(in the rows, 128 means zero)
First come named turns, each shown by rows before and after it. For each pair of rows after them, which turns, in which order, take the first row to the second? The first pair is done for you.
Dide (before -> after):
[120 128 162 147 148 165 114 132 128 124 162 126 108 136 133 144 106 129
 109 137 125 121 100 141 119 120 116 135  93 100 106  98] -> [121 133 161 144 161 136 112 129 110 121 144 152 129 144 110 141 114 120
  94 145 121 125  84 126 116 120 134 147  93 116 104 117]
[139 112 155 104 146 151 148 134 134 117 154 116 139  97 106 139 150 138
 132 143 127 113 139 134  91 151 116 115 129 114 136 113] -> [135 110 152 105 153 135 150 124 124 121 131 143 151 109  80 134 163 124
 121 149 125 110 121 117  99 146 132 120 130 128 140 128]
[133 127 148 162 129  85 141 140 128 118 127 173 126 111 137 125 118 147
 143 128 139 143 116 133 135 130  98 134  98 114  81 151] -> [130 113 147 180 116 106 152 121 133 138 107 179 118 132 127 125 128 140
 147 120 142 120 111 123 159 125 103 139 109 117  97 141]
[125 117 129 165 121 150 127 122 158 123 136 116 126 146 132 118 162 117
 122 123 115 149 144 153 158 127 114 132 130 122 150 136] -> [125 131 127 152 138 120 119 137 149 107 153 119 140 128 138 117 155 121
 117 136 106 173 146 159 131 128 118 128 118 124 134 148]
Leta (before -> after):
[114 114 127 134 102 158 154  98 125 145  87 142 117 152 123 138 146 132
 146 125 121  91 124 107 163 122 124 143 156 123 150 118] -> [108 115 132 129 101 147 160 112 118 121 103 132 126 130 147 152 137 144
 172 141 120  95 129 119 136 142  97 145 167 111 130 115]
[118 116 134 127 167 101 147 178 129  88 143 127 150 115 133 146 120 111
 128 132 117  99  89 105  92 153 121 154 135 111  98 127] -> [122 119 132 128 173  91 134 185 127  90 147 131 143 112 121 135 117 109
 106 124 118 109  92 106  99 141 137 151 112 117  94 142]
[106 134 123 121 132 115 137 144  85 106 138 132 149 120 140 152 127 121
 141 147 120  96 104 121  99 159 109 150 160 120 109 141] -> [111 142 122 120 137  95 120 156  83 107 152 135 149 111 136 143 117 126
 123 139 121 114 108 123  99 155 118 146 136 121  98 157]
[119 120 128 151 127 115 134 138  94 137 128 154 117 116 139 128 123 136
 143 126 117 114 117 121 125 141 114 137 117 139  96 149] -> [120 121 125 151 131 110 129 140  96 141 128 158 114 120 130 121 125 135
 136 122 116 117 119 119 128 138 121 138 112 143  96 155]
togav (before -> after):
[125 118 137 163  90 122 123 146 141 156 111 174  79 147 114 170  96 129
 118  41 115 141 108 104 166 140 122 105 116 118 125 123] -> [138 123 138 146  95 135 117 139 164 156 125 155  78 144 111 164 101 131
 112  42 115 163 122 116 165 134 124  87 108 118 145 112]
[118 107 136 145  95 143 162 108 171 127 124 147 121 121 137 139 132 151
 168 134 135 127 122 129 157 124  85 123 131 108 124 115] -> [140 118 137 113 123 138 149  93 188 125 127 136 138 129 112 127 147 142
 140 139 131 170 127 133 146 111 115 102 114 124 157 117]
[106 126 133 132 138 110 121 120 105 151 129 147 137 123 110 100 146 130
 106 137 123 115 113  94 141 135 162 121 114 160 140 129] -> [ 94 114 135 155 112 133 131 129 103 153 136 138 115 117 140 110 137 145
 132 129 129  85 119  99 153 143 127 129 129 141 116 118]
Now pairs of rows:
(2 to 3 turns a pair)
[122 137 133 120 139 126 117 133 122 122 141 123 110 111 120 133 126 131
 108 128 120 140 140 134 122 127 143 121 112 126 123 133] -> [115 127 134 126 125 145 140 120 118 121 116 130 113 125 123 144 144 125
 130 139 120 111 126 123 128 132 132 133 151 127 136 121]
Dide Leta Leta
[136 124 140 129 121 131 147 125 143 120 149 123 116 119 152 129 125 145
 153 132 129 158 141 148 136 133  98 111 120 107 112 119] -> [145 127 132 139 124 133 135 113 149 144 133 135 106 139 123 111 135 132
 122 112 131 159 142 139 160 114 132 107 103 119 132 124]
Leta Leta Leta
[121 129 121 142 118 146 156  97 133 138  84 126 114 147 108 146 142 101
 145 131 118  87  98  96 150 130 115 140 180 123 154 121] -> [121 158 120 115 150  75 124 140  96 100 122 123 146 107 108 144 117 107
 124 152 108 127  94 102  92 138 130 145 151 127 112 160]
Dide togav togav
[144 143 129 100 136 137 116 124 143 133 139  92 122 128 123 120 121 116
 101 118 124 126 142 147 122 118 159 108 110 131 153 103] -> [131 141 128 101 140 117 128 116 116 126 107 122 146 144 109 125 136 102
 104 134 118 102 114 121 115 123 168 129 139 149 154 115]
Leta Leta togav
[123 101 125 107  69 159 121 115 163 141 115 115 112 159  93 121 141 131
 136 119 149 140 147 135 135  91 124  98 137 113 155 104] -> [128 114 122  95  91 123 107 117 152 139 110 132 126 161  66 109 142 122
 109 121 148 159 134 126 128  88 151 100 119 128 156 126]
Dide Leta Dide
[131 129 167 104  90 122 122 127 113  95 144 161 127 102 124 123 161 147
 142 163 121 139 129 117 143 145 147  97  90 149 135 165] -> [124 120 170 115  75 147 134 117 118  96 140 158 116 104 140 132 163 153
 165 161 124 120 129 118 153 151 127  98 106 142 137 150]
Dide Leta Leta
[105 142 120  86 106  83 164 141  97  91 104 115 168 118 107 160 112 166
 142 160  93 106  88 143  97 193  95 110 165 124 105 149] -> [120 123 120  89  85 160 184 102 152 118 101  84 132 143 113 158 131 168
 151 136 103 104 114 160 132 182  88  84 176 111 159 101]
Dide togav
[133 127 119 109 122 134 145 103 130 118  80 138 154 163  86 136 165 116
 132 146 131 132 126 121 106 137 141 140 173 149 161 119] -> [116 139 128 124 112  94 133 151 101  96 129 134 143 112 137 146 122 149
 155 151 128 136 138 137  72 156  96 148 148 121  88 143]
togav Leta Leta
[147 124  91  97 140 139 144 121 126 111 107 117 147 138 107 153 173 100
 131 154 117 110 105 115  90 125 134 140 167 148 156 102] -> [145 132  93  98 149 114 135 132 114 107 107 131 156 131 102 150 170 101
 127 159 111 121  96 107  85 128 139 146 155 152 141 120]
Dide Leta Dide
[140 104 128 112 111  82 141  82  79 101  47 128 184 131 138 118 131 100
 154 158 158  72 108 114 125 124  70 140 196 174 121 107] -> [143 122 133  91 128  55 124 110  76  75  90 106 191  95 156 122 109 117
 152 171 155 103 124 132  87 130  59 125 176 163  99 116]
Dide Dide
[127 112 137 134 122 147 141 134 131 127 122 129 137 125 136 143 123 136
 159 132 135 122 139 137 131 123 117 116 143 113 132 112] -> [125 114 136 135 128 132 142 128 118 130  99 152 145 136 118 137 133 122
 149 134 131 122 125 122 136 119 132 122 144 125 137 123]
Dide Dide
[144 145 121 117 129 126 108 144 141 149 147 104 114 124 117 120 129 118
 100 111 122 143 141 138 130 108 148 113 115 128 142 133] -> [143 147 124  96 133 126 113 147 139 129 152  92 132 118 130 133 127 120
 113 131 121 145 142 142 107 122 138 116 134 125 142 125]
Leta Leta Dide
[128 122 148 124 116 134 123  72 164 138 119 122 103 110 100  97 124 133
 128  90 115 118 106  95 198 102  90 106  96 128 123 132] -> [136 125 147 105 125 138 126  60 171 131 112 117 120 119  91 100 140 126
 128 104 116 128 100  93 186 104  97 103 108 135 143 126]
Leta togav
[161 152 136  85 120 152 135  96 155 132 128 100 146 156 142 123 166  98
 138 138 107 131 136 143 110 114 133 120 173 144 145 118] -> [142 152 138  94 120 115 139 112 119 117 118 124 167 153 142 130 162  92
 142 155 101 115 114 126  96 126 129 143 184 154 118 141]
togav Leta
[140 135 117  90 148 162 117 124 142 116 136  82 138 142 122 129 152 113
 109 126 127 134 133 130 113 118 145 109 143 138 181 102] -> [138 135 114  91 151 156 121 122 138 119 127  92 141 149 112 128 154 108
 103 127 127 132 123 123 116 117 154 113 144 143 181 106]
Dide Dide
[148 134 121 133 113 165 142 111 133  71 101 147 163 148 101 137 162  80
 181 162 116 139  90 113 122 129 149 127 166 145 130 107] -> [151 156 122 116 136 121 116 142 124  50 144 133 172 112 108 132 137  94
 163 164 108 178 101 131  89 126 149 114 126 139  99 130]
Dide Dide Leta
[124 134 139 113 138  89 140 103 109 121  93 174 169 132 106 134 165 111
 124 156 120 150  89 105 118 127 133 139 139 156 136 147] -> [121 125 135 126 126 113 147  89 117 138  79 174 155 144 102 135 170 109
 128 147 124 134  88 100 137 127 132 135 150 154 147 131]
Dide Dide Dide
[116 124 127 133 124 106 120 144 119 126 139 127 134 132 140 154 133 123
 139 146 130 111 119 125 107 143 116 151 152 136 127 119] -> [126 129 130 123 129 111 110 150 134 127 164 109 123 121 148 149 125 132
 130 140 134 136 137 141 101 137 116 135 132 129 128 112]
togav Leta
[111 117 147 132 143 137 136 167 122 142 135 125 137  96 143 118  97 146
 137 128 123 115 152 134 154 136 127 140 141 132 106 135] -> [125 123 143 111 164 132 127 148 134 145 121 131 154 116 108 108 115 126
 109 129 116 137 144 127 155 123 166 131 133 152 137 136]
togav togav Leta
[159 141 126 106 152 139 111 110 164 144 149 110 115 130 116 112 131 130
 103 110 143 179 149 154 131 101 146  98  84 129 148 113] -> [159 143 125  93 158 133 112 112 162 132 147 105 131 130 108 112 136 126
 104 118 140 188 146 153 117 106 151  98  93 135 156 114]
Leta Dide
[106 129 122 133 120 115  93 179  84 130 142 112 102 119 134 124 106 101
 113 137 115 109 127 142  91 111 135 153 134 129 124 120] -> [109 124 120 142 116 132  98 162  88 150 123 119  90 137 119 118 121  94
 104 120 123  95 122 134 115 102 150 155 135 136 136 116]
Leta Dide
[116 145 111 106 175  47 119 155 103  92 144 155 186 109 111 121 135 118
  94 174 113 146 101 110  83 136 164  99 128 165 113 134] -> [120 131 111 116 138 137 123 172 154 100 200  76 124  88 183 141 105 152
 133 144 128 131 161 159  87 143 107  67 132 114 116  87]
Dide Dide
[113 114 123 128 136 112 146 121 100 119  91 149 159 145 100 129 146 115
 123 138 124 101 104  95 121 142 149 144 160 164 122 137] -> [140 130 131  86 158 115 127 126 139 101 142 106 164 116 114 129 138 129
 118 144 127 168 138 134  88 138 144 104 131 154 139 122]
togav togav Dide
